Some points:
[ 1.1  0.9 -0.8  0.2 -0.4  0.8  0.4  1.2 -0.7 -0.2  0.1 -0.5  0.9 -0.6
 -1.8  0.2  0.5  1.5 -0.5 -1.   0.5 -1.1 -0.4 -0.1]
[-1.6  0.  -1.1  0.2 -0.8 -1.5 -2.9 -0.8 -1.3 -0.2 -0.7  0.1 -2.1  2.3
  1.  -1.5 -1.1 -0.7 -0.2  0.6  1.9 -0.6 -0.9 -1. ]
[-1.6 -0.3  1.4 -1.1  1.2 -0.8 -0.2 -0.9 -0.8 -1.1 -1.   0.4 -0.9  0.3
  0.8 -2.3  0.5  1.  -0.3  0.7  0.  -1.5  1.   1. ]
[-0.3  0.1 -1.4  0.9  1.7  0.4  1.   1.8 -0.9 -0.7  0.   0.4  0.  -1.9
  1.8 -0.1  0.5 -1.7  1.7  0.7  1.1  0.9  0.8 -0.1]
[-0.9 -1.  -0.4 -0.2  0.  -0.8 -0.9 -1.4  1.   0.5  0.6  0.4 -0.6  0.2
  2.3  0.7 -0.7 -1.9  0.1  1.3 -0.3  1.8  0.3  0. ]
[ 0.6  0.2  2.6  0.2  1.7  0.2 -0.8 -0.8  0.5 -1.1 -1.1  0.2 -0.9  2.2
  0.9 -2.3 -1.3  0.   0.1 -0.8 -1.3  1.2 -0.1  0.6]
[-2.1 -1.3  2.3 -0.4 -2.5 -1.5  0.  -1.8  1.1  2.4 -0.4  0.7 -0.4  0.9
 -1.8  0.9  1.  -0.4  0.1  0.1 -1.5 -1.8 -0.4 -0.8]
[ 0.1 -0.2 -0.9  0.5 -0.8 -0.1 -0.4 -0.3  0.9  0.6  0.7  0.1  0.   0.2
  0.7  1.3 -0.9 -1.2  0.3  0.2 -0.1  1.7 -0.7 -0.2]
[-1.5 -0.8  1.2 -0.2 -1.3 -1.   0.2 -1.   0.6  1.4 -0.3  0.5 -0.1  0.2
 -0.8  0.5  0.7 -0.4  0.3  0.3 -0.8 -1.2 -0.2 -0.5]
[ 0.6  0.9 -1.6 -0.3 -0.5  0.9  1.2  1.7 -1.1 -0.2  0.4 -0.4  1.5 -2.
 -2.2  0.6  1.5  2.1 -0.6 -0.5  1.1 -2.2  0.2  0.1]
[ 0.9  0.3 -0.7  0.3 -0.5  0.6  0.1  0.4  0.1  0.3  0.3 -0.4  0.4  0.1
 -0.6  0.9 -0.3  0.1 -0.1 -0.5  0.2  0.6 -0.6 -0.3]
[-0.1  0.4  0.5  0.6  0.8 -0.5 -1.8 -0.2 -1.  -1.  -1.   0.  -1.5  2.1
  0.8 -2.  -1.2 -0.4  0.1 -0.3  0.7  0.2 -0.6 -0.4]
[-1.  -0.8 -0.2 -2.4 -1.5 -1.  -0.9 -2.5  1.2  0.5  1.  -0.2  0.   0.1
  0.7  0.5  0.   1.1 -1.9  1.5 -0.4 -0.2  0.5  0.9]
[ 0.2  0.7 -0.4 -0.4  0.1  0.5  0.7  1.  -1.2 -0.6 -0.3 -0.2  0.8 -0.9
 -1.6 -0.6  1.1  2.  -0.6 -0.5  0.7 -2.1  0.2  0.3]
[ 0.3  1.6 -1.9  2.   1.2  0.2 -1.7  2.4 -3.  -1.7 -1.3 -0.1 -1.4  1.3
  0.3 -2.3 -0.8 -0.6  0.9 -0.9  2.9 -0.4 -1.1 -1.4]
[ 0.7  0.2 -1.4  0.2 -0.8  0.4  0.   0.6  0.3  0.5  0.8 -0.4  0.6 -0.6
 -0.4  1.4 -0.1 -0.1 -0.2 -0.1  0.4  0.5 -0.4 -0.3]
[ 1.3  1.1 -0.1  0.3  0.   0.9  0.4  1.2 -1.  -0.6 -0.5 -0.5  0.8  0.1
 -2.2 -0.5  0.4  1.8 -0.6 -1.3  0.5 -1.4 -0.4 -0.1]
[-1.9 -1.2  0.5 -0.8 -1.  -1.1  0.2 -1.3  0.8  1.2  0.4  0.6 -0.3 -0.5
  0.6  0.9  0.6 -0.8  0.2  1.3 -0.6 -0.4  0.5  0.1]
[ 0.1  0.7  0.   0.8  1.2  0.3 -0.8  0.8 -1.1 -1.2 -0.9 -0.1 -1.   1.1
  0.6 -1.5 -0.8 -0.1  0.3 -0.6  0.8  0.3 -0.4 -0.5]
[ 0.7 -0.2  2.7 -0.4  1.4  0.2  0.3 -1.1  1.1 -0.7 -0.5  0.  -0.1  1.
  0.6 -1.1 -0.6  0.3 -0.3 -0.4 -1.9  1.1  0.5  1.1]
[ 1.7  1.3  1.   1.   2.6  1.4  0.9  1.5 -0.6 -1.5 -1.  -0.1  0.1  0.2
 -0.2 -1.4 -0.4  0.1  0.6 -1.2 -0.3  0.7  0.3  0.5]
[-0.6 -0.4 -0.7 -0.6  0.1 -0.2  0.  -0.2  0.1  0.   0.5  0.1  0.  -0.8
  1.   0.3  0.2 -0.2 -0.1  1.   0.3  0.2  0.6  0.4]
[-0.8 -0.4  0.9  1.7  0.1  0.   1.3  1.4 -0.7  0.7 -1.   0.8 -0.3 -0.7
 -0.8  0.1  1.  -1.8  2.4 -0.2  0.1 -0.9 -0.3 -1.2]
[ 1.2  0.6  1.2  0.6  1.9  0.9  0.6  0.8 -0.3 -1.2 -0.7 -0.1  0.2  0.2
  0.2 -1.3 -0.3  0.2  0.4 -0.9 -0.5  0.7  0.2  0.6]
[-0.5 -0.1  0.8 -0.3  0.5 -0.4 -0.5 -0.6 -0.2 -0.5 -0.5  0.1 -0.6  0.8
  0.5 -1.2 -0.2  0.2 -0.2  0.2 -0.2 -0.2  0.2  0.4]
[ 1.6  0.3  1.3 -0.2  1.8  1.5  2.3  0.8  0.5 -0.8  0.2 -0.2  1.4 -1.7
 -0.2  0.2  0.5  0.6  0.3 -0.7 -1.6  1.   1.2  1.2]
[-0.9  0.3  0.4 -1.1  0.8 -0.1  0.6  0.2 -1.3 -1.1 -0.6  0.1  0.1 -0.8
 -0.6 -1.7  1.2  1.9 -0.6  0.2  0.5 -2.4  0.9  0.8]
[ 0.9 -0.1 -0.4  0.6 -0.6  0.  -0.8 -0.4  1.   0.5  0.5 -0.2 -0.3  1.
  0.6  1.  -1.2 -1.2  0.1 -0.2 -0.4  1.9 -0.8 -0.5]
[-2.1 -0.8  2.6  2.3 -0.8 -0.9  1.5  0.9 -0.2  2.1 -1.6  1.4 -0.4  0.
 -1.6  0.6  1.7 -2.7  2.9 -0.6 -1.  -1.5 -0.6 -2.1]
[ 1.7  0.4 -1.2  0.9 -1.   0.7 -0.2  0.7  0.8  0.8  0.7 -0.5  0.5  0.4
 -0.6  1.7 -0.9 -0.7 -0.1 -0.9  0.1  1.6 -1.  -0.8]
[-1.3 -0.3 -0.3 -0.9  0.3 -0.4  0.3 -0.1 -0.5 -0.3  0.1  0.3 -0.1 -1.
  0.6 -0.5  0.8  0.6 -0.2  1.   0.5 -1.1  0.8  0.5]
[ 0.1 -0.7  1.9 -1.   0.6  0.   0.8 -1.5  1.5  0.1  0.3  0.1  0.4 -0.3
  0.6  0.1  0.1  0.4 -0.4  0.4 -1.9  0.8  1.   1.2]
[-0.2  0.3 -0.6 -0.6  0.   0.3  0.6  0.7 -0.8 -0.3  0.1 -0.2  0.6 -1.1
 -0.8 -0.2  1.   1.3 -0.5  0.1  0.7 -1.5  0.5  0.3]
[ 0.5 -0.2 -1.1  0.2 -0.9  0.2 -0.2  0.   0.7  0.8  0.8 -0.1  0.2  0.
  0.4  1.4 -0.5 -0.8  0.1  0.1  0.1  1.3 -0.5 -0.5]
[ 0.8 -0.2 -0.1  0.7 -0.6  0.  -1.  -0.6  1.1  0.5  0.5 -0.2 -0.4  1.3
  0.8  0.8 -1.5 -1.3  0.1 -0.2 -0.5  2.2 -0.9 -0.6]
[ 0.7 -0.3  2.6 -0.5  1.4  0.4  0.6 -1.1  1.2 -0.5 -0.3  0.   0.2  0.6
  0.5 -0.8 -0.4  0.4 -0.2 -0.3 -2.1  1.1  0.6  1.3]
[-2.6 -2.   0.5 -0.2 -0.4 -1.3  0.7 -0.8  0.9  1.5  0.5  0.9 -0.4 -1.3
  1.6  1.3  1.1 -2.5  1.3  1.7 -0.6  0.1  1.  -0.4]
[-0.2 -0.5 -3.3 -2.8  0.9 -0.1 -0.9 -1.4  0.6 -1.5  2.2 -0.7  0.3 -1.7
  3.8  0.4 -0.8  1.1 -1.9  2.7  1.1  1.7  1.7  2.3]
[-1.6 -0.2 -2.8 -0.4 -1.4 -1.  -1.   0.2 -1.   0.6  0.7  0.1 -0.5 -0.8
  0.5  0.7  0.4 -0.3 -0.1  1.3  2.1 -1.2 -0.1 -0.7]
[ 2.3  0.7 -0.8  1.3 -0.9  0.9 -0.5  0.5  0.8  0.6  0.5 -0.7  0.5  1.
 -0.9  1.6 -1.4 -0.6  0.  -1.4 -0.2  1.6 -1.5 -0.9]
[-2.2 -1.4 -0.4  1.   1.3 -0.7  1.7  1.  -0.1  0.7  0.   1.3 -0.4 -2.6
  2.7  1.   1.4 -3.7  3.   2.   0.3  0.9  1.2 -0.5]
[-0.6 -0.3  0.3 -0.4  0.2 -0.4 -0.3 -0.5  0.  -0.3 -0.1  0.1 -0.4  0.2
  0.6 -0.5 -0.1  0.  -0.1  0.5  0.  -0.1  0.3  0.3]
[ 0.8  0.  -2.8  0.3 -1.6  0.5  0.5  0.9  0.6  1.1  1.5 -0.5  1.3 -1.6
 -0.4  3.   0.1 -0.6  0.2  0.3  0.8  0.9 -0.4 -0.6]
[ 1.8  0.5  2.4  0.5  2.3  1.1  1.4  0.6  0.3 -1.6 -0.8  0.   0.5  0.
  0.1 -1.3 -0.3  0.3  0.3 -1.3 -1.6  1.2  0.5  1. ]
[ 0.9  0.  -1.2  0.5 -1.   0.4 -0.2  0.1  0.6  0.7  0.8 -0.3  0.3 -0.2
  0.   1.7 -0.3 -0.5  0.1 -0.2  0.3  1.1 -0.8 -0.6]
[-0.1 -0.3  1.3 -2.1 -3.  -1.  -1.7 -3.   1.2  1.2  0.2 -0.6  0.1  2.1
 -2.6  0.1 -0.3  3.1 -3.  -0.5 -1.1 -2.  -0.7  0.5]
Along one direction, these points spread out more than along any other. Take the direction at right angles to it along which they spread out most. Go by this last direction. How many in every 100 of the points above lie lower along it than each point below? Answers are rounded to whole numbers. More than half of the points above lie lower than the first one.
[-0.5  0.2 -1.1 -0.7  0.   0.2  0.9  0.8 -0.9 -0.2  0.3  0.   0.7 -1.8
 -0.8  0.1  1.4  1.5 -0.4  0.3  0.8 -1.8  0.7  0.4] 50
[ 1.9  0.5  0.   1.3 -0.8  0.6 -1.   0.2  1.   0.6  0.2 -0.5  0.1  1.8
 -0.7  0.8 -1.8 -1.  -0.1 -1.3 -0.4  2.  -1.5 -0.9] 65
[ 1.   0.1 -1.2  0.5 -0.9  0.4 -0.3  0.3  0.7  0.7  0.8 -0.4  0.4  0.
 -0.1  1.6 -0.6 -0.6  0.  -0.2  0.1  1.4 -0.7 -0.6] 80
[-0.7 -0.2  0.8  0.8 -0.5 -0.3  0.5  0.5 -0.3  0.8 -0.6  0.5 -0.2 -0.1
 -0.9  0.1  0.7 -0.7  0.9 -0.4 -0.2 -0.9 -0.3 -0.8] 63
[ 1.8  0.3 -1.   1.  -1.   0.6 -0.5  0.5  0.8  0.7  0.8 -0.5  0.4  0.7
 -0.5  1.6 -1.2 -0.8  0.  -1.   0.   1.8 -1.2 -0.8] 85
[-1.3  0.5 -1.6  0.8 -0.4 -1.3 -3.   0.  -2.  -0.5 -0.8  0.  -2.4  2.4
  0.9 -1.9 -1.2 -0.8  0.3  0.4  2.5 -0.6 -1.1 -1.4] 67
[ 0.2  0.1  1.8  0.1  1.1 -0.1 -0.7 -0.8  0.1 -0.8 -0.8  0.  -0.9  1.7
  0.7 -1.7 -1.   0.  -0.1 -0.4 -0.8  0.7  0.   0.5] 17
[ 0.1  0.4  0.1 -0.2  0.2  0.2  0.1  0.3 -0.6 -0.4 -0.3 -0.1  0.1  0.
 -0.6 -0.7  0.3  1.  -0.4 -0.3  0.2 -0.9  0.1  0.2] 33
[-0.8  0.   1.2 -0.9  1.  -0.5 -0.3 -0.8 -0.6 -0.9 -0.7  0.3 -0.8  0.3
  0.5 -1.8  0.2  0.7 -0.3  0.2 -0.1 -1.1  0.6  0.5] 17
[ 1.6  0.   1.4 -0.5  1.8  1.6  2.9  0.6  1.1 -0.6  0.5 -0.1  1.9 -2.4
 -0.2  0.7  1.   0.8  0.1 -0.4 -1.8  0.9  1.3  1.6] 41
[ 1.2  0.8 -1.1  0.3 -0.5  0.9  0.5  1.3 -0.6 -0.1  0.3 -0.5  1.1 -0.6
 -1.8  0.6  0.5  1.3 -0.5 -0.8  0.6 -0.9 -0.4 -0.3] 67
[-1.4 -0.6  2.3  0.6 -1.8 -0.9  0.4 -0.6  0.4  2.  -1.   0.7 -0.3  0.9
 -2.3  0.3  1.  -0.5  0.7 -0.7 -1.2 -1.9 -0.8 -1.3] 20
[-1.3 -0.1 -1.1 -1.3  0.1 -0.1  1.1  0.5 -1.1 -0.3  0.3  0.2  0.7 -2.3
 -0.3 -0.1  1.8  1.5 -0.4  1.1  1.  -2.3  1.2  0.8] 41
[ 0.9  0.5 -2.2 -2.4 -0.2  0.1 -1.2 -1.6  0.1 -1.1  1.1 -1.2  0.4  0.1
  0.8 -0.2 -1.   2.7 -3.1  0.9  0.6  0.2  0.7  1.6] 7
